Rotation paths and how fast each direction turns (degrees a step)
Each turn is a multiple of 5 degrees from 10 to 175, or 0.
Path 1:
[-10.5   5.5  12.0 -11.5 -25.6  32.0  10.1   5.7 -26.9 -38.6  -7.7  -0.9
  -3.3 -13.3 -21.0  -0.7  38.3  14.5   2.5  -2.0]
[-20.8  19.9  -9.2   5.2  -5.2  10.6  -2.6  19.6  -6.1   2.0   2.1   0.9
  10.7  -9.8 -36.6  25.5  20.8  26.6  30.9  26.9]
[  1.0 -41.1 -25.3 -16.8  -0.4  22.2 -10.5   5.5 -24.2  11.3   4.4  -7.8
  -4.9 -18.4  -6.3  25.9  24.6  18.3  18.2  21.3]
[-27.1 -18.8  -4.9 -16.6 -31.3  17.9   4.5  18.1 -40.6 -26.5  -5.3  14.3
   6.9 -11.4  -5.5  11.1  14.6   2.0   2.9   1.0]
[-15.0  21.1  -3.8  -8.8   6.8   9.8  -3.1  25.0 -17.1 -21.2   0.4   5.1
  21.0 -27.8 -12.8   3.5  39.3  14.1   7.4  32.4]
[ -1.1 -10.9  -9.9 -24.3 -14.3  20.4  18.9  21.2  -4.1  18.3  11.2 -10.1
  -7.6 -22.6  -9.7  36.2  23.7  27.8  17.5  19.6]
[-22.4 -28.6 -15.1  -9.9 -31.2  11.5  -3.8  13.8 -34.6  10.6 -17.5   8.0
  13.2  -2.6  -5.5  24.3  11.1 -10.7   4.1  27.9]
[-15.7  -7.4  19.5 -29.1  -3.0  18.7  -4.5  15.6 -31.4 -19.8   5.8 -11.9
  20.4 -24.5   0.0  -8.1  34.6   0.1  -7.0  23.9]
[-13.7  18.8  11.6 -28.9 -18.9  -9.4  22.4  24.3 -10.1  -5.2   2.3 -19.2
   0.8 -15.9  -9.1  28.7  16.4  24.5  23.3  26.3]
[  2.6 -17.1  -3.0  -6.0 -23.7  13.2  -5.0  -3.5 -12.1  27.5 -18.2  -8.6
   3.9  -2.1 -17.6  22.7  29.0  -5.2  11.3  44.6]
[-22.1 -34.1  24.1 -20.0 -26.0  21.5 -10.5   3.4 -38.2  -4.8  16.5 -16.2
  16.5  -5.4 -16.7   2.0  11.8  -0.2  -0.3  13.3]
[-18.3  11.0   7.8 -19.5  -4.2 -18.6  -6.2   9.6 -32.8 -29.6 -10.1 -24.3
  12.3 -10.7 -14.2   3.2  16.4  21.1  25.0  27.5]
[ 12.8   5.5   5.0 -15.9 -16.8  21.7   5.4  -8.4  -9.3   0.8 -11.2 -13.8
 -18.2  -8.6 -29.8  18.4  43.9  16.7  19.2  24.1]
[-22.2 -24.1   4.7   2.9 -33.3  19.8  -9.4   6.2 -24.8   9.8  12.7   2.5
   9.8   0.9 -39.7  17.0   8.3   9.8  21.0  12.9]
[ -8.9  -9.8  -9.5  -6.1   3.2  10.6  -9.8  -4.4  -7.3   4.5   2.3  -8.4
   4.6   9.2   6.7   0.2 -12.5  -5.0   0.2   0.3] : 95
[ 10.9   5.5 -13.1  -2.8  -2.8  -2.2   9.8  -1.5  -8.1   4.7   5.1  -2.9
   1.6  -6.9 -11.4 -12.4  -9.5  -6.0  -1.8  -0.2] : 0
Path 2:
[ 16.6  18.4  20.9  22.0   0.6 -20.6  -5.4  30.7  23.0 -11.6   2.3  15.9
   1.6   6.2  24.8 -36.2 -23.6 -17.6  -8.2 -24.7]
[ 29.2  -4.9   6.8   2.8 -18.1   9.1 -21.8   2.4 -10.4  -9.4  18.0  -2.6
  11.5 -17.7  38.7 -36.7   4.1 -12.4 -14.1  27.4]
[  2.1 -20.0  19.8  12.9  -6.2   6.3  11.4  31.3  -9.6   5.9   0.5   8.8
  24.6  29.4  46.4  -1.7 -22.3 -18.2  -2.1  -1.7]
[ -4.2  -0.2   7.5   7.5  25.2  -2.1  13.1  28.6   1.1  -4.6  14.9   2.1
  27.7 -22.0  29.6 -30.7  25.5   8.7 -21.9   5.9]
[ 14.8   9.6   0.7   8.6 -10.1   5.7  17.5  -5.7   8.1   0.2   2.4  18.5
  10.0   6.5  31.2 -21.5  -8.3 -41.5 -36.9 -23.4]
[ 11.5 -11.6  -9.2  11.0  -5.9 -18.2 -15.1  13.2  14.6  15.2   7.1   6.1
  29.2 -37.1  29.6 -23.1   0.3 -27.9   8.3  10.9]
[ -2.0 -22.4 -10.3   5.9 -11.9  -1.7  18.8   0.1   6.4  11.2 -16.3  -0.7
  19.3  23.6  42.6 -41.1 -20.6   5.6 -20.7  15.2]
[ 16.1 -11.4   6.2  18.2  25.7  -7.1   9.1  10.6 -10.6  27.9   7.9  21.3
   3.8 -21.9  47.6   0.9   5.0   7.0 -23.7  -2.8]
[ 21.0   6.4 -14.8  19.8  -1.5 -20.5  -2.2  31.3  16.5  -8.2 -13.7   0.8
   5.7  13.8  22.0 -38.0  -0.2  -1.9 -19.6 -35.1]
[ 25.6  10.8   4.9  19.3 -32.4  -4.2 -12.2  -2.5  -6.3   5.8 -11.8  28.2
   6.8 -22.9  43.7 -20.4  15.3  -5.6  -9.1  22.6]
[ -6.6 -14.8  23.9  10.1  -0.1 -21.5 -18.2  22.2  -4.7   5.6  -4.1  15.7
  14.1  23.4  38.7 -26.0 -33.8  -4.2  -1.0  -8.3]
[ 25.8   5.6  15.4  11.7  14.7   6.8  11.1  18.7   1.1 -12.6  25.6  -0.5
   1.4 -12.4  39.3 -29.2   2.2  18.4 -19.8  21.1]
[ 22.1  -3.7   5.8   8.7  -7.7  12.2  -3.3  23.3 -12.9   0.9   6.7   5.5
  16.6  15.9  35.7  -4.3   4.3 -31.0 -29.3 -30.5]
[ -0.1   7.6  10.4  15.6 -13.7  -9.2   5.9  31.6  15.8  -4.8   0.0  14.0
  35.5 -21.6  28.8 -26.9  18.5 -18.7  12.6  10.7]
[  6.5   6.6   4.2   7.6  -2.0   1.6  13.4   0.8   8.5  -0.1   3.3   5.9
  -2.8 -14.1   3.1   7.2   2.2   3.8  10.8  12.5] : 175
Path 3:
[  0.4  -7.6 -23.5  23.4   6.1   7.8  12.1 -22.4  -7.1  16.6 -18.6 -34.1
   7.0  18.1   7.6 -21.3 -16.4   8.2  -5.2  27.3]
[ 13.2  -5.0  -5.6  32.2  -7.3  -3.3  22.0 -19.3  -2.4  -9.5 -10.8 -42.0
  18.5  20.8   6.8  -3.5 -27.9   7.6  -7.2  13.3]
[ -4.2  -0.6 -16.1   8.1 -14.9  15.7  16.2 -16.0  -6.0  11.3 -16.5 -36.6
   6.8  33.0  11.2  -4.5 -19.2  -0.1  -7.6  34.0]
[  2.8  -3.5   6.2   8.7  -1.3 -15.0  20.6 -20.7   5.5  -1.1  -7.3 -42.0
  13.7  13.4   4.2  -4.4 -38.6   4.5   3.2  33.5]
[ -2.2  -4.2 -21.8  17.2   3.5   2.8  12.0 -20.2  -7.7  21.0 -11.0 -38.7
   7.7  18.8   6.7 -25.1 -21.0   4.4  -4.1  30.9]
[ 10.5  -6.8  -7.4  34.9   0.7  -5.4  20.1 -25.1  -0.1  -4.9 -12.3 -40.2
  14.4  12.7   8.0  -5.8 -32.8   9.1  -1.9  14.8]
[  2.7  -2.2 -18.4  17.7 -18.7  14.1  19.0 -14.4  -5.6   6.9 -16.9 -36.0
  10.4  32.7  11.3  -8.1 -14.6   1.7 -10.0  28.0]
[  2.0  -2.3   1.4   9.6  -9.3  -9.9  18.8 -23.9   5.9  -6.5 -12.4 -41.7
  11.5  18.6   8.6   4.3 -38.3   1.3   3.4  32.4]
[  0.1  -6.9 -20.7   7.8  -0.9  -0.9  13.6 -16.4  -3.8  21.9 -11.4 -38.6
  11.3  19.4   4.3 -26.5 -22.4   4.9  -1.6  34.6]
[  5.5  -6.3  -8.7  33.1   9.3  -6.8  15.9 -27.0  -1.7   0.1 -14.7 -39.1
  13.6  10.9   6.4 -10.6 -30.4   8.9  -1.0  20.6]
[  3.9  -4.5 -19.3  26.7 -14.4   9.8  20.9 -14.6  -6.5   6.6 -17.1 -37.0
  12.6  31.8  10.5 -18.6 -13.5   4.8 -10.6  22.0]
[  1.8  -2.0  -0.2  16.7 -10.0  -3.4  18.3 -22.1   0.5  -8.1 -15.7 -40.4
  12.8  20.5  12.5   8.3 -36.3   1.2  -0.4  33.0]
[  0.2  -6.1 -13.2   3.1 -11.9   0.2  19.0 -15.0   0.0  18.4  -6.0 -41.3
  13.5  26.0   4.3 -24.7 -22.5   3.3  -4.7  38.0]
[  3.1  -7.0  -8.4  23.2  14.1 -11.2  13.6 -29.9  -0.4   2.7 -15.8 -39.4
   9.7   9.2   5.3 -10.4 -35.8   8.7   5.0  28.2]
[ -3.3   2.8   2.6   3.1  14.3   0.0  -6.3 -10.5  -3.2  -7.7  -6.5   0.8
  -6.3  -6.2   4.2  17.1  -9.1  -0.8   5.6   3.9] : 175
